First come named turns, each shown by rows before and after it. For each pair of rows after them, which turns, in which order, take the first row to the second? The first pair is done for you.
turn Z:
[ -1   3  -3 -11   0   2   0  17  -1  -5  -2   3  -3  -5   1   6   1  -3
  -5  -1   5  11  -6   8] -> [10 -5  8 -1  0  1 -6  4  1 -2 -3  3  5 -6  9 -2  4 -4 -7  7 -3  5 -7  9]
[ 0 -5  0 -2 -5  4  8 -2 -1 -7 -8  1 -1  3  1 -3  6  5  1  1  5  8  2 -5] -> [ 1 -8  2 -3 -5  3  5 -5  2 -4 -9  0  3  1  2 -5  4  6  2  1  3  5  0 -6]
[-3 -5  2  3 -2  7  6 -5 -3 -3 -4  0 -1  6  4 -5 -1  3  4  0  4  3  4  0] -> [-5 -8  0  1 -2  5  3 -7  2  0 -4 -1 -1  1  4 -7 -2  4  6  0  0  3  1 -4]
[  1  -3   1  -9  -3   1   0   9 -11   4   4   2   3  -5  -2   2  -8  -3
   2   4   4  -2   3   8] -> [  4  -2   5  -6  -4   2  -2   5 -12   2   4   3   5  -2   1  -1  -6  -4
   3   6   2  -3   4   8]
turn N:
[  7  -1   2  -1   1   1  -2  -5   0  -2  -1  -1   6   1   5  -5   2   3
 -12   4  -4  -6   4   7] -> [  8  -4   2   0   0   5  -1  -5  -3  -2  -6  -2   5   1   8 -10   0   2
  -7   1  -2  -3   4   2]
[-4  1  1  3  1 -4 -1 -3  3 -1  1  0  5  1 -2 -1 -2  7  1  0 -8  0  6 -2] -> [-2  1  1  0 -1 -3 -1 -2  4 -3 -3  2  6 -1  0 -1 -4  7  0  1 -6  3  3  2]
[  7  -2   4  -9  -1  -2  -1   2   7  -2  -1   4   5  -9   3   3   5   0
 -15  10  -6   2  -4  14] -> [ 10 -12   3  -4  -8  11  -5  -3  -7  -2 -11  -1   7   0  13  -7   1   0
   6  -3   4   4   0  -3]
[  9  -9   3   1  -2  -7  -4   6   9  16   0   1  -1 -12 -14  -7  -2   0
   1  10  13  -9 -11   6] -> [ 11 -14   3  -1  -7  -3  -5   5   5  14  -5   0  -2 -10  -8 -14  -4  -2
   7   6  19  -4 -11   1]
turn Y:
[  0  -1  -1   7   3  -6   4   0 -13  -3  -5   6  -4  -1   2   5  -3  -7
   0  -6  -1   6   2   2] -> [  2  -1  -1   8   1  -5   2   2 -14  -2  -4   6  -3  -2   2   4  -4  -6
   0  -8  -1   5   3  -1]
[10  1 10  4 -3  8  3 -5  0 -8 -8  0 -4  9 14 -5 11 -3 -6  9  7  4  7 11] -> [  6  10   1  -8  -3   5   0  13   1  -7  -4  -2 -10   0   3   6   8  -8
 -13   5   9   5   0  16]
[ 2 10  3 -9 -3  7 -1  8 -1  2 -2  2 -7 -3 -4  4 10  3 -1 -2  3  0 12  1] -> [ 7  5  8 -6 -6 11 -8  4 -3  3 -6  1 -4 -3  1 -2  9  3  4 -2  4 -2 10 -6]
turn W:
[  7  10   7  10   7  -4 -10   6  -1  10  14   4   1  -5 -11   3   4  -1
 -12  -1  -3 -16  -1   2] -> [-13   8  -6   1   7  -2  -3   7   2   9  15   3  -6  -5 -19   0  -3   7
   0 -12   5 -13   2 -11]
[  3   5   8  11   9   0  -4   2   1  11  12  -6   1  12   6   1  -2  -6
 -11  -6  -8  -6   3   8] -> [-12   3  -7   0   9   1   5   4   6   9  11  -8  -5  13  -1  -4  -8   2
   0 -15  -1  -2   4  -4]
[  5   1   2  -6  -1   4   1   2  -6 -10 -11   5  -8   8   3  -9  -5   2
  13 -18  -2   3   8  -5] -> [ 17   3   7  -6  -3   5  -5   7  -7 -12 -12   7  -5   5   7  -7  -2  -4
   3  -9  -3   5   3   3]
[ -8   0  -3  -2   5   2  15  -4  -1 -10   0   1  -5  18   6   0   1   4
   2  -4   5   6  14  -2] -> [  2   1   0  -6   2   4   9   3  -1 -15  -2   3  -3  14   8   4   5  -3
  -9   2   4   8   8  10]
turn U:
[10  3  0  0  5  9  2  1 -7  0  5  4 -7 19  0 -1  0 -2  0  1  9  5 -1  3] -> [14 -9  6 -3  3  5 -3 -6  6  5  4  3 -1  6  1 -9  1  1 -4 11  0  1 -7  4]
[ -4  -6   3 -10   8   2   5  14  -2   3  -4  -6  -9  -2   6  -5  -3  -4
  -3  -1  13  16  -5  -4] -> [ -3  -8   5 -10   8   2   6  10   3   1  -6  -4  -7  -3   8  -8  -1  -1
  -6   4  11  17  -4  -1]
[-19  -7  -5 -14  -3   7  13   5  -4   1 -10   6   2   0   0   3   2   3
  -8  -9   0   5  -4  -8] -> [-15 -11  -1 -14  -3   6  14   0   1   1 -11   9   3  -4   3   0   3   5
 -10  -3  -2   6  -5  -4]
[  2  -1   1  13   7  -5 -10  -4  -5   0  -3  -2   0  -4   2   5  -6  -3
   9  -1   0  -5  -4  -1] -> [ 3  4  2 12  8 -2 -4 -4 -8 -5 -4  0 -1  3  6  7 -1 -1  6  0  2 -2  1  5]

Each pair is two turns apart.
[  8 -10   4 -19  -4   2  -6   8  14  -4  -7   0   2 -19   7  -8   0  -3
 -10  13  -3  10 -16  12] -> [ -4  10   1   0   9 -16   2  -1  13  11  15   2   0  -7 -14  10   3  -1
 -14  10 -13 -10  -4  10]
W Y
[  7   9   1   6   5  -6 -10  11  -6   1   4  -1   3  -1  -1  12   8  -8
  -9   5  -6  -5  -5   8] -> [-10   7 -14  -9   3   0  -2  20  -3  -1   0  -2  -6  -3  -6   9   0  -4
   0  -4   4   5  -7  -2]
W W
[ -8  -4   2   3   4  -6   3 -12   4   8   3   1   0  -2   0  -5   1   7
   9   2  -3  -6   7  -2] -> [ -2   2   1  -9   6  -6  -5   9   6   7   4   0  -1 -10  -6   2   2  -3
  -3   4   0  -3  -5   9]
Y W
[-16  -4   1  -9  -1  10   6   3  -3  -9  -6  -1  -9  13   5  -4  -2  10
   2   5  12  19   6  10] -> [ 11  -2  16  11  -3   7 -15  -1 -12   0  -1  -4   1  11  10  -1   4  -2
  -5  13   1   7   1  14]
Y W
[ -2  -3   4  -3   2  -3  -1  -8  12   9   1   1  -1 -12  -5  -1  -3  -1
   5   1  -5  -4  -8  -1] -> [ 1  1  7 -4  3 -3  7 -4 12 -2  0  5 -1 -5 -1  5  5  0 -7  8 -1  1 -3 14]
Z U
[ 2  3  1  4  0  0  4 -1 -1  0  7  3  5  8 -5  5  7 -1  3 -1 -2 -1  0  3] -> [ 2 -2 -2 -2 -2  5 -2  3 -1  0  2  0  2  2 -3  1  2 -1  8 -8  2  3 -6 -6]
W Y
[ -3 -12   1   1  -3   1  -4  -9   5   8   1  -4   3 -12  -2 -12  -7   2
  12  -4  -4  -6  -2 -14] -> [-10  10  -3   7   4  -8  10  -2   0   1  11   3  -4   6 -13  11   1   1
  -5  -1  -3  -8   8   4]
U N
[  1  15  -7  10   5   3  -2  13 -15   2   5  -5  -5  13  -7  13   0  -9
   3 -13   6  -2   3  -5] -> [ 16  -5  13  18   1   6   1 -12  -2  -4  -5   2  10  11  10  -8  11   1
  -2   7  -5  -1   8   5]
Y U
[  0   9  -4  -5   2  -7  -8  15   3  13  11  -2  -3 -10 -15  12  -1  -5
  -9   0  -7  -5  -7   6] -> [  6   5   2   0   1  -7 -12   8   7  14  11  -3   2 -10 -12   8  -1  -5
  -9   5 -11 -10  -7   8]
Z Z
[ -2  -2  -1  12   5  12   3  -5 -12   2  -6  -5  -3  13   1  -4  -2   6
  14 -16  -5   6   3 -10] -> [-13  -9  -6  -6   5  11  11  -4   9   2  -5  -3  -4  -1  -4  -9  -4  15
  10  -9  -9   9  -1  -8]
U Z
[ -8   0  -4 -11   2   6   7   7   0 -10   1   0  -6  10   3   4   0   4
   4  -7   5   9   3   0] -> [ -2  -9   3 -16  -1   3   0   3  12  -5  -1   0  -2  -7   6  -4   0   7
  -2   4  -3   7  -5   6]
U Y
[  3  -4  -2   9  -2   3  -8  -1  -8   6   2  -6  -2  -2  -3  -2  -5  -5
  11  -9   6  -4  -4 -14] -> [  9  -6   8  11  -1  -3  -9  -9   3   7   5  -3   5  -8  -2  -4   0  -3
   1   4  -4 -10  -3  -8]
N Y
[-2  4 13  2  0 -3  1 -6 10  7  0  1  5 -5 -4  5  7 -4 -9 14 -4 -8  6  2] -> [-5 13  6  5  0  3  7  0  0  0 -1  2  0  9 -4 14  7 -7 -7  2  6 -2 13  2]
U U
[  3 -14   5 -13  -4  12 -11   4   5   2  -2  -1   4 -18  -7  -9  -8  -7
   2   6  -1   3  -4  -3] -> [ -3 -13   9   4   0  12   5 -18   0  -4  -2   3   7   4  -1 -12   2   3
   7   7  -2  -1  14  -7]
Y N
[ 5  5  1  3 -1 -1 -1  4 -5 -1  3  0  0  6 -1  6  5 -3 -5 -1  0  1  4  5] -> [-4 -3 -4  1  0 -4  3 -6 -1  5  4 -2  1  1 -4 -2 -1  3  3 -3 -4 -3  6 -6]
U W
[ -3   2 -10  -2   6  -7  -1   7   1  12   4  -5  -1   2  -9   7  -2   4
   0  -2   1   1   0  -1] -> [12 -7  1  7  2  0 -8 -2 -3 11 -4 -4  7  2  5 -4  2  4  4 -1 -3  0  0 -3]
W Y
[  6  -9   2   3  -3   3   0 -10   4  -2  -5  -1   7  -3   9 -12   2   4
   4   6  -1   2   0   0] -> [  0   3  -6   4   0   4  -1   6 -12  -2  -2  -2   0   5   2   0  -2  -4
  10 -10   7   4   3  -6]
U Z
[  3   7   3   9   1   5   1  -6 -12  -3   0  -5   1  18  -3  10   5  -6
   8  -4   3 -11   5   4] -> [  5  -2   1   4  -1   0 -10 -10  -5  12   3 -10   5  -1 -10   4  -2  -6
  12  -1  -7 -17  -5  -4]
U U
[ -1   6   4   3  12  -5   2   0   7  -3   2   7  -1 -11  -7   5   4   0
 -14   8  -3  -2  -1  10] -> [  5   4   0   6   7   5 -12   8 -11  -1  -3   0  -5  -3  -1   7  -2 -10
   3 -11   8   1  -4  -4]
Y U
[ 2  5  1 10  0 -3  0 -6  3  8  5 -2 -2  2 -4  1 -7  2  0 -1 -2 -9 -4  4] -> [-4  8 -5  1 -2  2  7  3  2 -1  1 -2 -8  5 -4  3 -8  3  0 -7  5  1 -5  4]
U W
[ 7 -3  5  2 -3 -4  1 -2  2  5  4  3  9 -6  0  0  3  3 -9 13 -8 -7 -5  9] -> [ 10  -6   4  11  -4   1  -5  -8 -11   7   2  -1   9   0   4  -4   0  -1
   4   3  -5 -10  -3  -2]
N N
[ 11  -3   7  -1  -5   6  -9  -3   0   8  -1   3   0 -15   7   2  -1  -8
   5   1  -2  -3 -17   0] -> [ -5   9  -4   1  -1   7   4   2 -10   2   0   3  -9   2   1  12  -3  -6
  13 -14  10   0  -8  -5]
W Z
[-16   2  -5  -4   2  -8  10   5  12  -4   8   0  -6  -4 -10   2  -2   7
   0   3   5   9   5   6] -> [  3 -12   3   0  -6   6  -2   6   0 -13  -8  -3   2   2  10  -9  -1   0
   7   2  10  17   1   3]
W N
[ -5  -3 -15  -9  -3   0  -4   4  -5  12   1   0  -1  -6   2  -2 -11   0
   2 -12  -2  -3  -5 -14] -> [ -1  -8  -6   5  -3  -3  -1 -14  -3  12   1   2   7   1   6  -7  -5   6
   3  -4 -10 -10   2 -14]
N Y
[ 12  -5  -3 -12 -12   7  -4  16   5   4 -16   6   4  -9  10 -11  -6 -16
   6   1  -1  12 -10   9] -> [ -9  -7  -5 -12  -8  -1  16  -4  21   5 -11  11   4  -8   2 -16  -4   2
   7   7  -5  11   2   5]
Y Z
[ -5  -1  -2  -6   6  -7 -10  -4   5  20   6  -5  -6 -13   1  10  -8 -12
  -5   7  -3 -14   2   4] -> [-15 -11  -8 -14   2   0  -1  -9   8  11  -3  -5  -9 -13   5  -4 -11  -4
   9   2   6  -1   3  -6]
Y W
[  8   5   9  10   7 -10  -3  -7  -4  13   9   0   8  -3  -1   2   4   2
   0   4  -6 -11  -2   5] -> [ -2  12  -1  -1   9 -10  -2   7  -3  12  13  -1   1  -5 -10  12  -1  -1
  -2  -2   1  -8  -6   5]
Y Z
[  3  -3   6   9  -2  -3   2 -16   5   3   3  -1   6   1  -2  -8   3   1
  -2   3  -8  -9   2   0] -> [ -2   7   3  10   1   0   6 -11  -7  -3   4  -1   4  14   1  -2   3   1
   1  -4   0  -5   9   0]
U U
[ -4   5  -5 -14  -1   1  10  16   1  -8   0   2  -6   2   0   8   2   7
  -7   2   9   7  -1   6] -> [  7   2   5  -5  -3  -2   1  10   4  -2   4   3   0  -5   4   5   6   4
 -13  13   0   0  -5  13]
Z Y
[21  0  0  2 -1 -1  3  1 -9  1 -3 -5  3  2 12 -6 -5 -3 -3  4 -2  9 -1  5] -> [ 19   3  -5   3   1  -1   2   5 -12   5  -4  -8  -1   5   7  -3  -7  -6
   1  -4  -2  10  -1  -1]
U U
[  3   6  -5  -4   0   8  -3  12  -8  -5  -4  -1  -3   5   2   8   1 -10
  -1  -6   9   6  -1   3] -> [ 11   1  -3   4  -2   6 -12   5 -13   5  -4  -3   2   5   5   2   0 -12
   6 -10   5   1  -3  -5]
Z U
